Each path below is one point turned by a fixed rotation once a step. After each direction that follows a path, write how fast that rotation turns it, in degrees a step (0 if it stays still).
Each turn is a multiple of 5 degrees from 10 to 175, or 0.
Each row of a path follows its step; steps can be skipped.
path 1
step 0: [-1.27 -1.06  1.69 -1.47 -0.27 -2.92  0.25  1.26 -2.56 -1.00  1.27 -1.23
  1.12  1.03  1.05 -0.06  1.92 -2.30 -2.33  0.69 -2.32  1.77  1.64 -0.21
 -0.79  0.13  0.59 -1.15  1.58 -1.54  0.40 -0.85 -1.52  3.15  2.69 -0.49
  2.24  0.02 -0.24  1.40  0.43 -0.71 -0.47  0.83  2.67  2.15  0.55  1.15
 -0.22]
step 1: [-0.11 -0.85  0.65  1.26  1.03 -2.42  0.15 -0.99  2.21  0.03 -1.13 -1.53
 -1.23  2.30  1.48 -1.15  0.40 -2.63  4.75  2.25 -0.69 -0.15  1.42 -0.60
  1.58  1.25 -1.66  0.89  1.58  0.83  0.70 -0.06  1.38  2.14  0.29  0.59
 -0.59 -1.62  0.51 -0.21 -1.37 -1.71  1.85 -0.61  0.98 -0.36  0.51  2.05
 -2.21]
step 2: [-0.67 -2.25  0.93 -1.51  0.55 -0.07  0.91  0.64 -3.27 -2.47 -0.17 -0.92
  1.64  1.36  2.21 -2.79  0.31  2.48  1.68 -0.15  0.62  1.09  0.57  1.38
 -3.37 -1.67  0.85  1.51  1.12  0.10  0.63 -1.21  2.89  2.60  1.52 -0.09
 -1.85 -0.85  0.35  1.77  1.67  0.07  0.17 -1.32  0.89 -0.03  0.32  0.21
 -0.18]
step 3: [-0.84  0.19  1.71 -1.56  0.50 -2.68 -1.38 -0.91  0.09 -0.28 -0.51 -0.53
 -0.55  1.23 -0.66  1.10 -1.05  0.06 -0.68 -2.23 -1.35  0.01  1.69 -1.08
  1.23  0.58 -1.88 -1.66  1.35 -1.34 -0.03  0.46  5.09  1.89 -1.66 -1.30
 -0.46 -0.95  1.17 -0.25 -1.92 -1.35  1.38 -2.94  2.61 -1.52 -0.38 -0.86
  1.18]
step 4: [-1.58 -0.41  1.12  0.84  2.18 -0.90  0.01 -1.77  0.10 -1.84  0.29  0.94
  4.51  0.51 -0.39 -3.82 -0.28 -2.19 -0.21 -1.52 -0.77  0.06 -0.33 -0.86
 -2.72  0.78 -0.51 -2.38  2.40  0.84  0.35 -0.03 -0.30  2.05  1.63  1.07
 -0.10  0.02  1.98  0.86 -1.23 -0.07 -2.10 -0.15  0.78  0.92  0.03 -1.94
 -1.51]
step 5: [ 0.30 -0.94  2.63 -0.07 -2.25 -2.66  1.64 -0.85 -2.04 -2.34  1.49  1.88
 -1.29  0.60  2.37  0.00  0.75 -2.22 -0.24  0.60  1.62 -0.78 -0.49 -0.91
 -0.61  0.64 -0.83  0.65  0.09 -1.65  1.00  0.71  1.24  0.63  0.18 -0.45
  1.53 -2.07  1.49  0.78 -4.19 -3.39  1.06 -0.25 -0.21 -1.22  0.44  0.80
 -1.25]
step 7: [ 0.54  2.05  1.90  0.83  1.14 -1.84 -1.91  0.03 -0.69 -0.81 -0.33 -1.13
  1.61  1.44  2.17  0.31  2.40 -0.36 -0.68  0.87 -2.53 -0.37  1.77  1.66
  0.45 -2.30  0.38 -1.26  0.64 -0.89  3.19 -0.65  2.25  2.18  0.80 -1.41
 -0.12 -2.14  1.57  0.81 -0.67 -1.08  1.08  1.80  1.12 -2.49 -0.24  2.59
 -0.75]
step 9: [ 0.14 -1.51 -0.44  0.28 -1.90  0.26 -1.31 -1.00 -2.23 -2.79  0.51 -3.68
  0.70  2.64 -0.01 -1.18 -1.35 -1.16  2.20 -1.06 -0.91 -0.62 -0.94  0.06
  0.16 -0.73  0.90 -0.40  1.91 -0.12 -0.93  0.75  0.82  4.16 -0.40 -0.72
 -0.56 -2.33  0.30  1.90 -2.16 -2.08  0.35 -1.35 -0.35 -2.35 -0.87 -0.50
 -0.99]
step 10: [ 1.19 -2.26  0.62 -1.03  1.45 -2.46  1.80 -2.15 -2.07  0.76 -0.14 -0.33
  1.04 -1.33  0.71 -0.64 -0.17 -0.34 -0.24 -1.16  1.33 -1.50  2.69 -0.81
 -2.10  0.29 -1.00 -0.16  2.38  0.71  1.20 -1.63  4.83  1.25 -1.55  1.26
  0.44 -1.74  1.65 -0.58 -1.54  0.85 -1.72 -0.73 -0.41  1.99 -0.52 -0.40
  0.08]
step 11: [-0.90  0.88  1.09  0.62  1.13 -0.73 -0.29  1.45 -0.89 -2.29  0.30  0.51
 -0.01  1.53  0.00  0.47  0.26 -1.45  0.14 -1.20 -0.94 -0.95  0.10  2.61
 -1.02  2.19  0.24 -3.17  0.37 -2.50  1.32  1.21  2.51  2.99  3.71 -0.87
  1.13  1.19  1.09  0.81 -3.43 -0.34 -0.83 -0.92 -0.01 -0.33  2.37 -1.20
  0.36]
Speeds:
[-0.32  0.15 -0.12 -0.63  0.00  0.47  0.29 -0.15  0.40 -0.78  0.18  0.05
  0.47  0.37  0.17 -0.24 -0.23 -0.14 -0.45  0.34  0.16  0.41  1.01 -0.18
 -0.61 -0.20 -0.14  0.47  0.49  0.16  0.02 -0.42  0.14 -0.26 -0.51  0.37
  1.24  0.43 -0.46 -0.09  0.72  0.74 -0.30 -0.13 -0.24  0.26  0.03 -0.39
 -0.56]	175
[-0.34  0.38  0.48 -0.27 -0.06  0.04  0.12 -0.31 -0.70 -0.13  0.10 -0.77
 -0.62  0.23  0.22  0.38  0.01 -0.69 -0.75  0.31  0.24  0.48 -0.28  0.33
 -0.29  0.78  0.45 -0.13 -0.73 -0.27 -0.69  0.47  0.24 -0.12  0.02  0.16
  0.08  0.70  0.39  0.01  0.37  0.10  0.69 -1.00  0.00  0.37  0.08  0.10
  0.51]	130
[ 0.01  0.18 -0.34  0.08 -0.65  0.14 -0.40  0.27  0.13 -0.20  0.00  0.07
 -0.16  0.75  0.17  0.29  0.47 -0.48  0.65 -0.31 -0.38  0.11 -0.46 -0.93
  0.38  0.48  0.22 -0.80  0.28  0.66 -0.07 -0.38  0.04  0.16 -0.71  0.55
  0.16  0.35 -0.43  0.65 -0.08  0.68 -0.31 -0.06  0.63 -0.31  0.20  0.13
  0.88]	130
[ 0.38 -1.00 -0.48  0.12  0.57 -0.04  0.32 -0.64 -0.53  0.22 -0.49  0.01
  0.16 -0.61 -0.30 -0.67  0.00  0.17 -0.32 -0.28  0.39  0.52  0.09 -0.55
 -0.23  0.08  0.25 -0.60 -0.49  0.64  0.35  0.35 -0.27 -0.06  0.49  0.16
  0.13 -0.27 -0.28  0.32  0.76  0.32  0.04  0.07  0.69  0.37  1.02 -0.02
  0.11]	170
[-0.24 -0.27 -0.51  0.39  0.28  0.56  0.22  0.44  0.18  0.41 -0.05  0.56
  0.56 -0.17 -0.23 -0.87 -0.58  0.11  0.45  0.76 -0.36  0.11  0.11  0.13
 -0.48  0.60  0.47 -0.53 -0.05 -0.67 -0.49 -0.35  0.28  0.41 -0.30  0.94
 -0.67  0.81  0.03 -0.44 -0.21 -0.20  0.20  0.22 -0.16  0.46 -0.02  0.03
  0.19]	160
[-0.38 -0.60 -0.12 -0.32  0.37  0.30 -0.21  0.20  1.40 -0.09  0.22 -0.51
 -0.38  0.14 -0.28  0.15 -0.71 -0.02  0.37 -0.18  0.27 -0.22 -0.11  0.08
  0.79  0.23 -0.77 -0.38  0.21 -0.10 -0.41  0.17  0.29 -0.35  0.86 -0.05
  0.51 -0.03 -0.04 -0.52 -0.54  0.25  0.28 -0.37  0.13  0.50  0.85  0.08
  0.20]	145
